Z: rows in several groups, each row roughly a mix of its group's directions
Z (144 x 10)
[[ 42 -12  24 -28 -26  24  -8 -17  12  13]
 [-18 -17  26  15  -2  42 -20  31  23   5]
 [-14   2 -29 -10 -15 -36 -24 -41 -18  -5]
 [ 41 -19  12 -33  -1  15  -4  -6   2  41]
 [-13  13  23  36  -8 -20  28   1 -37  21]
 [-16  18  49 -22 -11  20  23   1  -9 -25]
 [-33 -35   2 -10  13  20 -33  10  28  15]
 [  8 -52  18   2 -16   3 -25  26  21 -10]
 [ -7 -36 -11 -48  23  19 -10 -11  14 -11]
 [ 18  46  13   5  24 -23  10 -34 -14   5]
 [ 20  -9 -34 -23 -38 -16  -1 -19 -28 -16]
 [ 18 -10 -36  -3 -41 -35 -11  10 -19  -4]
 [-51  17  -2   8  14 -10  34 -23 -16  -4]
 [ -1  22  32   3  24 -30  27 -22 -30  11]
 [ 35 -21  -2   9 -27  13  40  -1  16 -27]
 [-23  38  -2 -11   6 -17  27 -19 -37  18]
 [ -6  32  28  12  31  29 -18  18 -28  -3]
 [ 32  -9   8 -11 -26  -8   6   3  54  15]
 [ 17 -24  17  37 -29 -23 -31 -17   3   4]
 [ 15   0 -23  36  22  -5  18 -41 -25   4]
 [-31   9  22  12  38  31  29  12 -12  -3]
 [-32 -39  -4  28 -22 -30   0 -17 -15  -2]
 [  4  45  25  15  11  37  21  -1 -21  -2]
 [ 12 -19 -48 -27 -20 -15  -2 -16  26  -9]
 [-11   5  46  23  33   0  -1  26 -12  23]
 [-50   1 -24  35  -7 -28   4  -5  -1   8]
 [ 27 -40   2   5  -6  23 -27  20  33  -9]
 [-41  -8  25  32 -20   2  30  22  -5   0]
 [  5 -22  34  26 -20 -26  -9 -27 -22  23]
 [ 15 -35  16  21  -9 -18 -18 -43 -15  16]
 [ 21 -41   8  -3  -9  39 -18  20  25  10]
 [ 12   2 -10 -18   2 -15 -37 -20  47  23]
 [-48   7 -16  13  35 -25   5   7  -5 -23]
 [  4  33 -35 -30  25  11  23  24  -9  -9]
 [ 18  25 -13   1 -13   6 -19 -43 -38 -18]
 [-26   1   8 -42  18  40   9 -17  13  15]
 [  7 -36   0 -15  -3 -44   0  17  29  24]
 [  1 -38 -22  24  20 -12  14 -35 -28  -2]
 [-37  -8  17   3  44  21   5  10  -6  32]
 [ 32 -17 -14  24  -7 -17  -4 -25  46  -9]
 [ 13 -36   6   1  -1 -17 -12 -19  52  16]
 [ 21 -30  17  36 -18 -20 -20 -30  -8  12]
 [ 24  32 -18 -31  31  21 -22  21   3  -2]
 [ 29 -12   0   4 -24  16  -2  10   8  57]
 [-18  13 -41  15 -12  33  -3  18  31 -19]
 [ 36 -32   1 -17 -14 -10 -35  -5  33   5]
 [ 42  19 -13  11 -46  -3  11  -9 -22   2]
 [ 16   2  -3 -10  -6 -23 -40 -28  41  12]
 [-27  38  -5   8   9 -33  19 -28 -25  -4]
 [ 25 -18   2 -18 -14 -25 -52   2  19  -8]
 [  9 -17  18  15 -23 -11 -23 -46 -13  29]
 [ 33   6 -18   2 -15 -21  -4  -5  50  25]
 [  5  -6  34  15  46  -1  38   4   0 -11]
 [ -3 -45   6  -1 -25 -21 -39  -6   6 -24]
 [  0  -5   5  12  32 -13  36 -29 -39  15]
 [ -4 -18 -29 -14 -31 -40 -12  30 -11 -13]
 [-22  38  10  -3  -1  25  43   1 -24 -10]
 [-33 -15 -42  10 -22  33  -9   1  20  -7]
 [  7  -7 -12   3  27   2  28 -39 -38  22]
 [-24   7   5  -7  24  18  15 -21  30  45]
 [-25 -19 -21  -6   8 -24 -27  11 -14  46]
 [-22  26 -19 -13  14  20  46  16 -18  13]
 [-19 -46 -16  27  -6 -23  33  -2  -7   2]
 [ 21  41  -5  17  -4  19  14  -1 -44 -17]
 [ 25   6   0 -36  13  14 -12   1  52   7]
 [ 22 -17   2   4 -38 -40 -32 -13  -5 -12]
 [ 30 -15  15 -16 -27  16 -17 -26  25  32]
 [-11   7  15 -11  30  39  16 -14  21  37]
 [ 28   9  -5 -12 -39 -25 -22  -1   6 -39]
 [ 28 -29  13 -20 -27  21  -6  12  23  34]
 [-12  15 -17  20 -17 -29  22 -29 -41  12]
 [-15  27   1  42  -5  -5  12 -20 -34  27]
 [  2 -15   5  48  48   4 -15   5 -11   3]
 [-18  -4  24   7  18  -3  10  29  54 -11]
 [ 17  41 -26 -32  22  16  13   6  18  17]
 [  2 -40  24 -14  -6 -11 -38   5  33  -8]
 [-36  24   5 -25  11 -21 -42  12 -14   8]
 [-19 -39  -6 -21 -18 -31  -8  -8  36  14]
 [ 33  -4 -12  23  -7  27  45  -6  10 -22]
 [ -2 -25  10  36 -37 -24  27 -18 -13  -6]
 [ 30  13 -23  -5  26  14 -42 -17  25  -7]
 [  3 -30 -36 -15 -29 -22 -17 -25  21 -12]
 [ -2  -9   3  -1  35  33  15 -11  36  34]
 [-20  27  16 -14  46  21 -31   6   9   5]
 [ 14 -26  28  25 -23 -31  -8  -8 -28  22]
 [ -3  -2  11 -31 -24  25 -28  30  35   1]
 [ 10  12  11   7 -32 -28  -5  -2  -7 -54]
 [ 12 -38 -14   6  18 -20 -44   7  22  17]
 [ 15  10  24 -13  18  41 -13  21 -35 -17]
 [ 16 -17   3 -53   6  -6  -4 -24  -1 -34]
 [ 28  -8  14 -41  33  13 -13  10  28 -15]
 [ -7 -20  30   8 -24  25   3  33  39  -4]
 [ -7  -2  -9  -4  37  29 -14  27 -35  27]
 [ 20  -4  30 -25  10  21 -42  20 -19 -13]
 [ 41 -21   5   7 -27 -43 -20   3   2  -6]
 [ 42  -5  19 -17 -24  29 -19 -23   8  20]
 [ -8   2   4  31  14 -41  15 -37 -26  -7]
 [-20  -6 -18   7  11  30 -41  -6 -39  13]
 [-49 -12  14   0  21   8   2  -7 -44  -8]
 [ 20  38 -17 -17  38  19 -30   6   5   8]
 [ 13  36 -17 -14   3  19  50  -1  12  16]
 [ -1  14   1  18  10  26  18  14 -58  -6]
 [ 33 -10 -27   4 -12  -9 -37   8 -39  10]
 [ 52   3   7  -8 -18   9  -2  -5  21  39]
 [  7  -4 -47 -10 -36 -18  10 -31   6  -9]
 [-25  29  11  26  26  20  24   0 -35  -9]
 [  6  -8 -42 -31 -19  -5 -16 -27  30 -11]
 [-20  -3  27 -21  -2 -26 -52   1 -14   8]
 [-27  32 -21  -3  25   1  41 -12 -25   0]
 [-19 -37  -2 -24   3 -17  -4   0  47  20]
 [ 35   8  26   3 -23  -2  24  11  46   0]
 [-31  26  -9  14  45  13   7   4 -17  28]
 [ 28  22 -26  13 -17  24  43  -9 -11 -13]
 [  7  -7   6  25  26 -21  26 -39 -34   8]
 [ -5  -4 -55 -32 -20  -6  -3 -22  13  -9]
 [  4 -11   1  -8  39  48  16 -17  25   0]
 [ 13  14 -28  23 -19   1   1   2 -49  28]
 [ -3 -25  -2 -26 -17 -45 -13   3  29  25]
 [-24  27   6  -1  15  31  28   9 -41  11]
 [  5   3  -8   1 -22 -21 -20  26 -47 -31]
 [ 19 -28  -5 -10  -1 -21 -43 -10  34  21]
 [ 15 -27   5 -17  -7 -18 -29  -8  52   6]
 [ 11  28 -13  38 -16   0 -16 -26  -1  39]
 [ -5  21   0  13  41  25 -29  15 -33  -9]
 [ 44   9  24 -29  15  25   0   9  -2 -31]
 [ 10  40 -24 -40   8 -22   3  22 -15 -13]
 [ 14 -27  43  18 -18 -25 -21 -20  -7  18]
 [ -2   8  25  23  24  14   0  34 -45  -9]
 [ 30  28 -42  29   2   8  -5  14  15 -21]
 [ 21 -32  23 -38  -9 -10 -25  31   5  -2]
 [  7  -8  22  -6 -43  27 -15 -37 -18  -7]
 [-44  23  14  -1  44  18   7   3   3  15]
 [ -8 -12  36  41  10  -1  15  20 -36  -3]
 [  8  49  19   5   4  39   3   0 -26 -13]
 [-14 -35 -14  10 -42  26 -22  13  14  13]
 [ 45 -13  14 -25 -29  22 -13 -14  15  17]
 [ 13 -32  -6  -5  -8  40 -13  36  30  -4]
 [ 13  23 -33  -2   3 -29  15 -11 -40 -25]
 [-25 -42  12  39  -4 -29   5  -1 -16   5]
 [ 34 -22  -4 -15 -28 -36 -31  12   0 -14]
 [-51  -3  -8  11  13 -18  12  15  -9 -39]
 [ 49   0  21 -19 -27  26 -10 -19   9   2]
 [ -6  -1  -4  -2 -23 -12  14 -39 -52   9]
 [-52   1 -19  13  18 -32  13   0 -11 -20]]

which group is each row in? (one row of each group first)
[ 33 -43   7  -2 -12  30 -24   7  16  17]
(88)
[-41 -38  14  -7  17  17 -15  21  18  18]
(23)
[ 20   0 -47 -18 -28 -26   3 -25  14   1]
(133)
[ 28 -17 -23   8 -40 -36 -16  -3 -17  -9]
(80)

[-19 -28   4  42  -2 -36  15  -2 -23  15]
(133)
[ 44  -2  21  -9 -33  12   4 -18  15  31]
(23)
[ 15  19 -19  22 -26 -23  -9  -3 -42 -27]
(80)
[  7  -8   0   5 -35 -28   9  16  -3 -53]
(80)
[ 19   0 -43  36   6   8  34   9  -5 -17]
(80)
[ 11 -14  27  -7  16  30 -10  34 -33 -25]
(80)
[ 39 -27   0 -40 -17  12 -13  -7   6  26]
(23)
[-34  35 -14   8  -5   0  38   5 -32  -6]
(80)
[ -8   9  -3  21  51  17  -4  27 -32   2]
(133)
[  1  37  -3  20  10  40  14  -7 -34 -20]
(133)
[-20  -1  -7  16  -7  -7  55 -10  35  -7]
(80)
[ 33 -32   5   5 -20  18 -27  33  23   0]
(88)
[ 15   4  17   0 -11  10   9  34  43 -37]
(23)
[  6 -29 -38  -7 -27 -13  -7 -32  24 -17]
(133)
